128 stands for zero in the data rows.
Some points:
[111  99 123 131 123 115  95 168 127 145  90 107 140 137 142 132 132 157
 117 107 124 117 164 127 116 121 123  79 105 153 130 152  74 118  84 178
 185 115 113 125 113 133 167 140 129 123 122 111]
[142 132 126 121 118 107 141 128  53 171 154 128 144 109 107  97 140 133
 164 142 119 127  95 149 138 101 112 113 126  91 111 127 117 106 123 118
 107 151 164 156 114 134 104 156 104 172 168 144]
[ 91 142 104  83 129 156 134  90 126 155 125 139 126 145  76 156 129 127
 111 134 142 119 107 120 135 112 118 116 143 127 168 151 145 112  89 138
 153 146 122 100 173 141 154 149 161 138 156 119]
[114 119 102 167 177 148 120 176  70 146 164 177 138 166 134 157 124 102
 107 200  97 103 164 145 175 108 177 166  75 165 139 149 161 146  93 117
 124 143  92 129 133 104  94  91 142 138 112 156]
[201 154 105 174 133 146 152 144 115 128 128 124 112 137 122 114 139 128
 141 145 135 140 113 104 114 132 142 146 126 110  95 128 116 160 142 101
 124  72 128 100  91 141 134 122 106 136 123 118]
[113 129 152 158 121 106 121  94 121  91 106 137 136 109 116 107 145 128
 135 124  94 153 146 112 138 176 109 139 101 100 134 124 136 133 168  88
 122 115 126 169 121 177  93 110 146 171 136 117]
[120 171 150 145 108 152  98 108 146 142 110 108 115 104 141 116 142 183
 109 106 139 125 156 126 138 166 143 122 130  89 128 120 121 138 106 133
 126 112 117 104 125 101 173 139 136 144 111 141]
[110 161 146 168  95 106 131 139 133 137 108 124 130 117 133 112 142 116
 120 133 135 132 166 114 154 142 102 144 147 102  90 110  71 120  82 116
  91 116 122 116 129 112  81 151 140 122 122 125]
[150 131 131 145 111 143 171 147 169  88 122 160  99  74 133  97 133 120
  87 122 141 153  94 111 128 118 139 146 143 128 118  77 153 138 109  97
 138 124 149 124 113  89 127 148 117  75 113 124]
[151 104 118 118 122 102  85 103 113 131  97 171 148 161 154 154 135 167
 143 103  84 106 151  84  98  87 150 142  69 106 172 113 146  91 126 173
 105 124 116 122  81  31 109 158  70 110  90 110]
[108 142 114 149 171 119 117  93 125  87 139 134  97 132  96 141 128 105
 147 184  71  92 114 161 131  88 151 155 114 130 120 136  95  98 167 173
  61 112  58  92 174 142 139  80 112  98 152 177]
[154 124 126 130 156 121 147 114 132  80 113  95 149 126 122 112 138 148
 161 106 118 108 154 120 163 147 125 155 124 104  97 126 123 142 127 129
 114 148 107 146 152 131  91 150 136 138 132 108]
[121 142 149 100 100 130 122 126 130 100 108 137 136 122 109  93 128 143
 139 115 129 161 170 133 146 122 112 157 137 107 111 103 129  97 122 113
  89 126 114 126  94 167 166 104 131 133 134 107]
[176 127 103 112 110 131 132 158 151  88 121 139 120 126  95 138 121 103
  95 115 158 153 166 135  71 129 128 108 111 160 122 179  98 150 100 137
 163 145 157 123 125  91 136 118 107  73 163 149]
[143 135 155 151 127 166 134 109 147 115 166 138  78 111 107 159 143  96
  92 148 108 162 121 103 151 144 133 123 143 150 136 120 138 133 155  98
 140 166 113 108 151 130 152 145 105 111  87 128]
[104  91  80 138 146 132 114 190 136 131 111  98 156  89 129 160 108 113
 124  95 135 172  98 114 128  88  91 120 116 124 133 154 135 114 146 138
 150 154 143 125 147 170 117 107 123 155 187 143]
[120  87  96 170 127 142 127 145 145 113  73 101 136 116 157 148 126 110
 129 123 147 111 145 142 135  99  97 117 194 138 150 138 140 149 130 116
 114  96 130 140 137 121 129 128 139 138 138 108]
[137 103  96 101 104 100 108 164 142 141  93 100 134 151 147 159 121 176
  66 100 169  95 135 127 123  92 126  94 146 111 169 132  98 119 140 145
 172 133 109 129 164 155 102 108 127 154 156 144]
[144 131 145 108 102 152 174 138  68 148 156 167 103  87 133  92 132 132
 155 160 142 153 135 157  80 159 151 127 142 142  87  96 120 126 166 138
 128 136 162 189 129  99 172 179  89 151 188 166]
[136 137 145 109 119 110 101 124 142  87 112 116 116 107 134 145 152 184
 115 115 143 122 120 138 156 126 113  69 116 116 154 105 148 137 137 124
 132 105 130  96 140 145 154 138 174 169 172 128]
[160 129 159 142 157 173 128 107 141 147 144 143 106 107 112 145 161  97
  84 121 103  98 166 118 152 135 141 131 164 152 124 146 116 124 125 123
 155 164 122  98 149 109  95 125 124 117 120 106]
[110 109  89 118 112 147 139 140 140 150 139 124 172 161 141 149  69 150
 162 138 148 115 154 135 114 180 110  96 145 155 122 150 101 120 140  91
 109 123 150 127 157 144 155 124 114 128 122 114]
[ 98 139 152 134 109 145 129 105 133 133 123 108 146 125 144 137 141 109
 138 111 140  86 118 112 136 119 129 147 125 112 109 105 134 116  93 111
 108 129 135 134  98 145 164 115 102 130 118  98]
[109 155 145 150  75  98 100  99 122 151 107 124 106 109 136  99 163 166
 178 128 111 139 144 183 103 160 129 134  70 139 130 125 157  41 139 151
  94  66  40  82 145 120 143 126 133 120 170 165]
[153 178 149  95 162 149 138 131 112 148 133 119 118 144  94 144 139  96
 117 140 109 104 105 100 150 117 137 150 142 136 126 110 132 128 137 118
 141 150 112 115 109 124 148  98 156 121 133 107]
[113 101 130  85 130 143 153 139 113 166 158 154 121 158 136 153  79 103
 137 153  98  89 101 181 123 122 186 176  94 144 121 105  94 182 158 135
 126  76 138 121 133 104 106 102  95  75 117 196]
[186 154 131  82 132 143 115 124 126 152 153 125 124 125 118 109 107 116
  95 143 118 113 157 113 114 159 146 150 112 141 118  87 122 145 151 119
 154 126 155 143  89 139  89 153 100 108 127 115]
[127 142 145 154 170 164 140 147 122 135 119  93 129 175 120 101 149  90
 124 150 129  99 103 104 111 161 119 104 109 193 186 157 105 142 113 183
 142 182 125 131 153 142 162  98 107 117 115 122]
[100 116 110 100 136  84 118 108 126 137 124 110 126 118 126 147 120 116
 143 113 150 175 152 134 143 172 113 110 145 128 140 114 155  99 147 142
 121 117 137 114 134 123 134 158 172 177 112 126]
[120 150 111 155 115 145 179 151  81 152 176 180  87 103 120  94 135 135
 138 136 119 119 135 151  81  90 138 128 125 152  92 103 137 111 120 128
 104 144 165 190 120 119 114 183  88 145 202 160]
[111 189 159 119 132  80  83 106 129 124 141 128 134 126 151 100 127 171
  90  95 147 161 118 116 140 174 137 113 120 134 146 132 157 139 122 118
 144 126 119 130 148 119 120 130 130 141 149 124]
[133 112 111 124 127 125 141 147 152  84 150  70 155 127 103 139 119 133
 129 124 145 103 123 133 111 168  90 109 145 147 130 185 133 138 114 134
 126 148 123 120  93 100 118 120 135 119 141 131]
[146 126 107  93 128 138 142 123 146  64 118 137 101 135 104 135 137 114
 105 139 154 127 109 134 114 109 124 125 114 134 121 119  82 130 105 111
 143  91 150 121 128 125 162 178 160 136 150 141]
[126 172 168 127 100 127  99 110 134 107 123 125 135 112 118 105 134 157
 104  82 139 156  98 116 140 128 153 107 127 111 131 115  83 125 163 103
 159 124 105 114 127 123  83 132 155 145 115 124]
[137 135 127  93 164 155 137 121 125 129  94  86 117 169  91 110 158 114
 116 130 102 108 117 100 148  97 133 136 123 115  98 110 170 150  92 117
 154 157 110 144 163 117 164 124 131 159 125 127]
[110 138 123 147 116  80 106 100 116  96 181 139 164 138 135 110 148 120
 110 112 118 135 156 109 144  80 133 117 107 107 125 109  87 126  85  91
 115 149 139 174 146 157 146 110 148 130 111 130]
[110 104 106 140 119 140 119 105 133 143 141 127 172 130 150 146  84 133
 157 108 161 173 129 136 134  89  92 118 144 150 134 150 160 133 127 127
 124 130 126 111 139 139 162 169 142 145 127 142]
[150 130 165 105 123 122 171 132 197 143 153 189  76  81 135 121 136 111
 101 127 125 129 111 111 129 113 145 129 126 157 114 143  96 150 167 141
 132 102 156 144 108  74 121 120 100 113 108 114]
[143 128 146 116 118 123 126 140 148 149 131 133 130  95 172  92 133 123
 136 142 121 125 161 121 154  90 125 146 147 101 117 140  92 134 171 118
 143 130 112 108 100 119 175 102 139 143 120  79]
[111 104 109 153 160 146 131 126 147 146 138 108 140 123 157 157  98 120
 141 103 157 156 166 138 138 126  91 101 152 135 140 132 139 123 149 121
 123 112 125 141 149 114 140 143 164 101 119 110]
[157 126 133 150 125 121 128 156 122 112  99 113  94 109 131 150 137 180
 128  90 171 166 136 149 126 101 120  92 128 173 180 147  87 161 105 122
 132 128 125 109 100 115 103  86 139 108 123  95]
[102 113 103 142 154 122 124  98 155 106 144 144 123 117 134 122  83 106
 170 140  97 125 113 195 155 132 138 170 135 102 128 120 119  81  99 168
 110 108 111 112 137 140 134  75 118 154 120 183]
[137  82 138 111  68  88 104 122 115 124 129 110 140 109  98  83 161 123
 156 117 116 110 135 139 136 160 104 160 103  95 128 142 138  69 133 144
  64  79 112 102 142 150 156  89 122 118 149 146]
[ 76 103 110  77 123 141 153 167  89 108 101 152 176 140 169 151 134 129
 109 132 112  92 160 116 106 124 104 112 128 101 110 180 148 105 138 189
 126 132 114 130  59 150 121 156 136 111  86 131]
[116 134 145 157 131 148 152 104 149 106 135 117 114 123 120 121 101 108
 123 118 142 113 144 106  64 105 171 129 127 148  96 110 173 156  91 124
 150 110 173 136 115 125  85 110 116 100 124 110]
[111 129 134 127 139 128  93 121 132 165 144 107 113 143 155 146 103 150
 146 142  99 167  95 193 151 153 159 155 108 104 144  99 122 119 124 157
 109  82 110  87 121 126  94  81 118  97 153 184]
[123 168 168 154 114  87  77 123 133  93 124 117 128 131 127  96 152 170
 128 108 133 105 147 136 148 119 153 107  95 102 148 117 166 136 172 106
 152 113 116 132 136 140 129 131 145 149 120 108]
[158 154 140 114 109 118 129 120 139 135 147 151 129 142 117 111 129 116
 104 142 132 146 154 116 114 104 140 156 117 166  86  82 139 140 148 127
 180 119 162 135  94 129 101 118 117 118 120 106]
[111 153 150  92 148 148 160 110 133 152  90 126  79  98  89 130 132 113
 105 165 125 109 108  94 146 138 132 127 149 135 117 116 170 135 101 107
 128 163 127 107 137 122 142 128  96  94 101 136]
[148 125 144 159 172 149 151 138  72 169 139 134 125 119  37 102 176 122
 153 163 110 172 107 120 125 112 141 124 140 122 131  89 125 115 114 123
 135 170 146 132 140 121 113 141 123 158 148 153]
[140 135 104 167 102 157 124 152 122  96 108 166 156 149 155 105 119 108
 117 138 133 167  87 115  86 152 127 122 116 185 138 154 162 153 128 201
 145 134 158 174  95 109 111 125 108  85  96 117]
Along one direction, these points spread out more than along any other. Take the direction at right angles to it along which they spread out most. Then take the direction at right angles to both along which they spread out most. Go by this last direction. Where along it does each point below lie, from 0 to 99? The average is 50, and the first point in the table lies past the average. One standard deviation of the points above along it is 16.
[136  97 102 167  84 105 185 172 133 150 118 135 151 189 186 164  53 128
 132 157 155 156 148 148  69 104 104 124 151 122 174 174 152 140 105 149
 104 169 141 180 179 194 138 178 136 132 103 138] -> 81
[108  88 116 115 116 101 128 168  91 156 180 145 154 176 152 150 116 123
 153 177  86 170  85 169 168 149 173 171 108 123 118 147 143 149  83 132
 126 120 101 140 113 125  95 119 119 111 105 149] -> 73
[ 82 116  89 149  93  92 130 142 147 150 123 146 158 132 111 158  92 120
 149 111 160  88 101 140 126 137  94 111 132 106 153 134 150 157 147 113
 140 160 128 114 137 139  91 152 172 167 150 117] -> 59
[ 86 107 142 172 163 121 121 110 126 119 135 101 111 135 133 138 100 125
 143 119 122  98 144 121 103 171 122 138 136 100  92 138 156 129 141 118
 124 124 177 146 133 141 164 112 149 140 104 104] -> 51
[145 121  99  90 170 186 131 148 132 124 107 103 118 121 141 166 161  90
 126 144 147 140  96 121 103 159 119  93 167 141 165 127 114 149  88 119
 138 141 135 110 158 130 124  98 136 137 116 111] -> 68
[ 85  89  89 151 110 134 124  96 124 150 159 112 140 136 143 124 117 137
 149 116 158 110 110 128 139 115 102 108 169 109 139 145 153 103 171 133
 122 127 129 109 137 145  98 149 158 125 132 135] -> 59
[130 119 133 155 127 113  91  84 134 171  77 137 144 174 160 140 143 137
 125  99 106 148  73  98 125 154 168 127 100 120 151 103 151  95 155 152
  99 136 137 103  85  88 167 144 105 108 123 116] -> 51
[135 145 136  97 126  83 106 117 103  92 153 133 138 124 140 105 129 133
 122 103 122  86  78 119 144 149 117 140 116 114 120 131  94 125 123  95
 136 135 123 159 137 160 131 120 157 154 100 110] -> 37
[134 157 147 122 168 126 124 105 124 110 178 145 121 167 106 127 130  96
 116 138 111 146 159 108 132 116 131 124 159 119 134 150 170 125 169 104
 158 152 120 108 143 115 121 128  85 114 121 112] -> 47
[134 115 185 113 125 106 127 139 180 160 135 152  78  81 127 132 114 114
 184 135 116  87 141 117 159  96 114 127 160 140 135 140 128 120 119 128
 120 129 152 138  95 146 134 147 110 106  76 150] -> 48
[131 103 118  92 143 122 136 160 142 134 121  94 162 113 139 167 106 139
 138 123 155 138  78 150 117 103  95 108 176 144 142 148 102 133 166 124
  94 123 139 141 156 127 107 120 147 129 112  96] -> 66
[150 109 150 112 152 141 143 109 135 122 108  99 148 131 153 114 167 146
 149 136 117 146 104 109 145 136 119 150 115  84  96 136 115 145  86 118
 108 130 117 136 134 145 132 127 169 139 119 112] -> 42
[157 132 108  95 147 139 131 114 126 112  99 130 119 146 123 104 142 134
 106 106 143  90 150 120 107 158 136 149 115 139  75  85  97 165 155  90
 140 126 125 175 113 142 111 129 121 124 125 122] -> 37
